Rows are one point carried round by a steady rotation, each followed by how many steps it has turned.
The counts run from 0 to 437.
[112 120 116 135  47 113  69 111 126 116 152 138 134 156  88 151 112 162
 145 140 119 152 129 136  72 130 140 109  94 158 113 102  84 115 100 121
 126 146  94 124 115 176  86 129 133  83 167  97 107 122 121 167  65 116
 113 128 155 136 116 141 155 141 132  92 110  98 144 129 138  83 125 147
 134 126 112 147  82 125  88 124  87 146  94 136 137] => 53
[107 116 107 124  66 100 114 134 124  91 166 135 156 146 101 176 155 158
 127 135 109 149  92 114 100 102 107 140  72 162 120 133 127 143 102  93
 152 126 142 134 171 190 119 122 188 100 169  94 149 130 143 136 110 126
 107 131 162 115 125 138 108 154 131 149 123 122 163 133  93  78 122 144
 135 108 123 112  56 175 139 104 109 123 112 128 125] => 357
[113 110 114 154  55 101  92 112 108 118 142 152 127 161 116 182 150 146
 140 146 144 164 122 131  75 105 119 116  60 170 110 113  81 144  93 135
 125 138 105 112 136 179 127 149 155  87 154 114 102 108 121 165  61 114
 122 139 148 123 141 122 127 147 136 119 118  89 127 135 125  93 138 176
 130 110 122 148  71 122 115 128  94 149  91 124 125] => 217
[131 104 154 163  87  87 102 125 157  75 132 135 143 132  82 144 101 168
 107 143 118 144  76 107 137 132 133  95  88 138 132  89 143 146  99  79
 118 142  91  94 154 176  94 164 180 111 148 129 161 119 153 144  98 113
 153 143 158 107 172 125 133 155 132 109 126 144 143 188 119 112  92 130
 172 134 153 133 104 169 117 135  93 119 124 120 146] => 394
[107 114 128 135  63 126  80 126 139  88 167 127 164 155  63 149 106 164
 135 132  96 140 103 122  81 118 144 125  89 162 112  97 115 113 106 106
 126 133  93 124 128 184  76 126 163  88 161 100 142 136 135 157  85 113
 126 136 170 128 134 146 141 160 122 108 111 115 165 151 110  84  99 149
 141 121 129 125  82 161  98 112  93 139 109 127 144] => 52
[120  85 125 180  66 100 101 126  91 132 115 173 106 154  81 149 126 159
 120 158 128 155  95 104 104 136 154 115  96 158 119 103  76 162  94 119
 120 133 126  89 113 177 120 154 157 114 138 102 122 108 141 158  58 108
 130 124 142 107 139 124 112 152 121  91 110 111 141 141 141  97 149 152
 114 117 150 148  86 159 107 136  84 155 102 117 116] => 140
[133  97 111 164  60  73 100 127 106 104 123 157 103 153  80 160 118 161
 151 126 122 164 104 114  87 133 170 106 101 153 126 111  90 166  90 143
 133 149 130  96 124 186 115 129 136 129 159 116  93 112 129 139  56 106
 107  89 118 125 146 118 123 124 154  98 117 117 124 128 145 100 135 141
 133 117 126 175  94 151  82 143  90 155 101 110 117] => 376
[118 135 120 129  44 107  89  97 139 103 127 133 131 138 129 154 127 157
 112 159 153 141 149 136 121 137  98 109 100 179 139 107 106 112  92  91
 101 164 100  98 137 126  89 178 156  82 163 110 128 142 126 186  80 118
 130 143 158 105 142 134 148 136 115 101 126 113 143 169 119  85 139 150
 143 134 125 122  79 111 109 122  73 132  79 142 134] => 318
[138  88 135 175  73  65 115 122 126  92 117 148 123 153 100 174 130 156
 140 130 142 167  80 115 118 111 154  95  80 146 124 106 118 172  93 126
 119 145 111  87 154 173 121 151 149 128 155 140 113 100 130 128  61  99
 134 121 118 122 178 102 107 126 158 115 143 126 102 160 135 125 115 156
 157 130 135 173  96 147 103 152  95 135  99 116 132] => 307
[135 100 128 144  83  46 129 117 126  88 125 149 140 135  90 167 135 187
 134 137 120 150  96 114 135 108 123 119 112 145 140 127 151 161  90  76
 134 145 165  82 181 151 122 146 165 162 147 110 142 116 161 117 105  93
 120  81 111 122 135 111 108 117 148 116 123 142 144 168 112  93 105 122
 167 113 121 137  80 153 128 139  93 136 102 117 135] => 10
[116 152 122 119  68 106  77 109 149  55 161 120 139 124  96 166  96 171
 158 136 110 112 123 129  84 127 124  90  76 152 133 102 129 110 101 121
 137 162  91 119 144 151  85 140 174  82 169 121 126 136 137 156  98 103
 126 111 166 102 153 119 164 133 154 101 124 132 151 159 116 100 110 119
 156 112 123 133  83 154  99 126 104 111 107 115 148] => 293
[136 114 122 124  52  92  81 160 147  81 141 149 114 124  68 119 125 168
 111 138  92 161  92 112 110 156 140 123  94 138 126 115  88 157  95  98
 160 140 155 129 123 206 110 120 154 109 173  99 142 126 143 146 100 135
  97 145 165 112 130 148 146 168 124 129 109 115 158 131 130  92 137 107
 127 116 129 140  82 185 123 114 109 114 140 107 115] => 117
[150 124 138 132  65  65  87  99 170  70 116 124 134 127  87 125 111 202
 130 137 124 142 124 140 138 154 123 108 109 153 140 119 148 127  92  79
 125 180 134  83 164 135 111 141 125 134 171 105 145 126 147 151 102  98
 119 109 122 142 131 126 149 110 139  94 112 137 130 179 123  95 110 114
 180 127 130 146  98 137 107 137  85 114 100 120 132] => 244
[125 133 103 120  42  99  72 145 141  98 154 141 110 137  72 127 116 164
 130 131 101 155 121 119  88 149 154 114 126 153 135 121  83 133  97 121
 141 155 147 120 105 187  87 118 129 109 190  87 112 134 120 147  78 138
  86 120 146 125 116 148 151 131 122 104 108 108 155 131 135  74 135 119
 121 124 115 135  77 151  90 119  93 136 108 123 120] => 281
[141 150 116 105  60  58  84 131 144  59 143 129 115 105  98 145 117 180
 156 124 120 137 129 124 109 143 125  96 115 149 171 124 142 133  92 107
 141 182 153 111 160 141  95 148 143 124 183 127 125 140 134 129 105 108
  91  92 128 113 126 128 160  95 158 104 125 144 146 157 124  86 133 101
 153 119 109 135  80 140  97 133 105 109 107 109 127] => 432
[154 132 123 131  62  48  96 129 172  79 144 123 129 125 110 145 125 156
 113 131 141 160 114 121 148 122 110  89 117 151 148 106 144 127  85  97
 119 163 129 100 170 165  83 166 145 123 179 125 136 128 119 131  90 131
 118 144 117 138 161 127 155 103 137 123 138 127 124 174 117  90  91 124
 171 156 119 138  86 115 103 131  77 125 100 134 148] => 167
[123 124 121 133  89  62 129 126  99  97 138 151 137 125 111 189 134 169
 136 155 136 138 106 115 129 105  88 101  95 156 149 117 140 140  92  80
 137 146 154 104 192 143 105 176 203 134 140 128 147 127 156 123 119  99
 119  92 130 101 137 115 105 132 148 115 134 143 164 166 105  92 121 121
 152 111 124 118  60 144 147 115  98 120  98 120 132] => 340
[129 117 150 149  85 106  90 107 153  53 130 129 147 131  83 149 100 187
 141 139  98 124 100 126 112 129 137 105  78 147 124 104 141 133  99  93
 130 156  95  97 149 149 105 144 179 105 151 125 149 120 157 164 100  80
 145 109 168  98 160 110 133 135 145 102 120 146 144 190 110 110 107 116
 172 115 147 140 101 181 110 140 104 106 118 107 147] => 386
[135 122 116 124  52  60 102 120  99 133 127 164 121 139 104 166 147 172
 139 160 146 166 137 136 107 122  97 124 113 166 129 134 105 126  86  87
 125 162 159 101 161 142 117 159 135 129 151  91 122 111 135 141  88 108
  98 111 110 138  94 127 133 117 127  99 110  92 151 140 124  67 135 140
 141 112 108 139  67  99 134 125  80 146  76 136 116] => 335
[120 134 115 130  54 107  79 117 151  87 169 123 143 145 109 172 121 153
 140 124 136 148 123 136  86 115 120 101  70 163 113 101 107 123  94 132
 123 147  81 123 136 181  88 140 150  74 176 110 113 129 114 159  72 128
 121 153 166 126 150 135 158 139 134 123 124 104 126 149 115  92 112 163
 145 124 114 142  77 123  93 123  85 139 101 140 140] => 216
[109 109 125 145  78 111 102 120  81 110 124 167 127 135  97 186 129 155
 150 159 129 133 112 123  74 119 119 106  64 151 115 109  81 144  93 116
 138 135 119 122 137 164 116 163 194 105 137 127 126 115 145 158  79  98
 129 119 173  88 127 116 126 173 141 100 114 118 157 145 132  95 142 144
 127  94 132 132  69 147 133 122 107 134 110 108 117] => 295
[149 138 121 121  70  36 100 130 122  85 120 166  95 108 108 154 134 171
 138 150 141 155 122 119 128 147 118  90 110 146 164 129 111 153  79 106
 141 172 177  95 165 138 109 172 148 141 166 123 121 120 133 118  87 113
  96  93 107 109 134 114 137 103 152 106 127 128 137 150 139  92 153 101
 141 115 118 152  76 127 119 138  97 121 102 104 110] => 17
[141  96 127 153  59  87 115 132 126 114 102 164 112 139  86 131 146 177
  82 165 112 158 106 109 146 153 125 139 127 160 143 130 108 163  91  65
 118 149 172  86 137 161 141 157 156 137 158  90 159 126 148 163 103 122
 120 136 139 107 121 128 114 158 102 109 119 120 166 165 119  81 148 121
 128 121 156 124  85 170 130 124  78 126 114 122 110] => 414
[124 155  97 122  58  92  99 122 136  59 166 127 119 123 128 180 126 152
 154 135 130 127 129 118 105 125 121  93  90 169 158 118 130 136  92 145
 128 171 129 118 149 152 104 153 174  92 186 134  97 157 117 138  88 126
 104 108 148  83 160 119 141 102 150 127 144 136 148 143 109  88 134 129
 136 126 117 119  72 136  85 126 105 121  97 115 131] => 363
[139 136 118 122  80  51 105 149 108  80 125 168  83 109 103 165 132 166
 155 136 128 152 109 101 110 139 125  86  95 144 165 119 109 165  77 126
 152 163 166 112 155 162 119 159 160 140 165 137 114 130 131 119  91 110
 102  91 123  91 143 107 131 114 168 109 124 135 146 149 136 100 149 109
 127 108 111 148  74 141 115 134 114 112 112  96 108] => 111
[114 111 120 144  64 122  80 123 119 105 144 143 145 151  65 152 128 185
 147 135  93 146 103 133  77 132 139 148  80 152 105 128  96 133 101 100
 158 134 126 127 136 180 124 102 162 106 154  88 136 126 153 165 100 109
 111 117 162 123 109 145 133 163 127 108  94 107 160 136 114  76 130 131
 132  96 128 134  77 179 120 119 106 128 119 114 120] => 288
[119  96 144 149  50 102  94 116 147 117 134 139 161 151  91 143 137 169
  93 150 122 166 100 129 126 119  99 131  82 158 106 113 124 137 101  68
 125 127 112 107 152 176 117 146 170  99 152  91 160 109 153 163  89 125
 133 168 170 133 133 139 125 165 107 126 114 106 138 163 100  91 103 157
 165 126 144 125  80 146 146 115  76 139 105 144 138] => 76
[120  83 132 163  61 108 103 105 124 116 109 158 140 156  89 147 150 183
 109 154 123 164 106 136 111 139 131 152  69 167  98 130 104 168  98  80
 119 143 126  95 150 168 157 132 155 118 148  81 139 108 151 184  82 101
 141 142 150 131 134 133 108 161 121 114 117 104 126 157 117  93 131 154
 148 101 152 150  91 171 128 132  91 128 105 115 117] => 312
[105 137 107 124  51 133  81 138 134  87 149 138 122 131  95 135 127 166
 117 144  97 149 120 117  94 162 138 127 103 172 135 115  88 132 101 103
 143 147 130 126 116 172 108 124 168  78 177  84 128 150 130 179  98 129
 113 140 179  96 124 149 142 160 114 129 108 116 179 137 120  77 148 122
 114 107 131 109  74 182 101 114  96 116 119 111 115] => 366
[128 125 113 115  50  91  94 133 157  98 154 125 147 134  99 144 152 177
 109 136 110 157 116 138 118 130  90 142  95 165 126 143 120 131  93  78
 149 141 158 130 162 177 106 121 157 101 181  75 146 137 148 156 112 141
 100 149 157 132 110 160 136 142 119 141 113 107 158 144 102  69 121 129
 142 115 122 106  62 153 131 105  95 121 106 136 125] => 264
[ 99  97 120 163  73 123 110 133  94 124 154 155 142 160  72 175 124 149
 129 143 109 143  87 100  89 113 143 126  93 162 117 100  97 148 100 113
 135 117 119 123 121 199 106 143 191 100 149 105 140 121 144 147  78 127
 129 123 168 105 134 133 110 171 124 109 119 118 175 136 113  92 121 150
 120 116 135 123  76 172 111 115  97 149 107 121 130] => 373
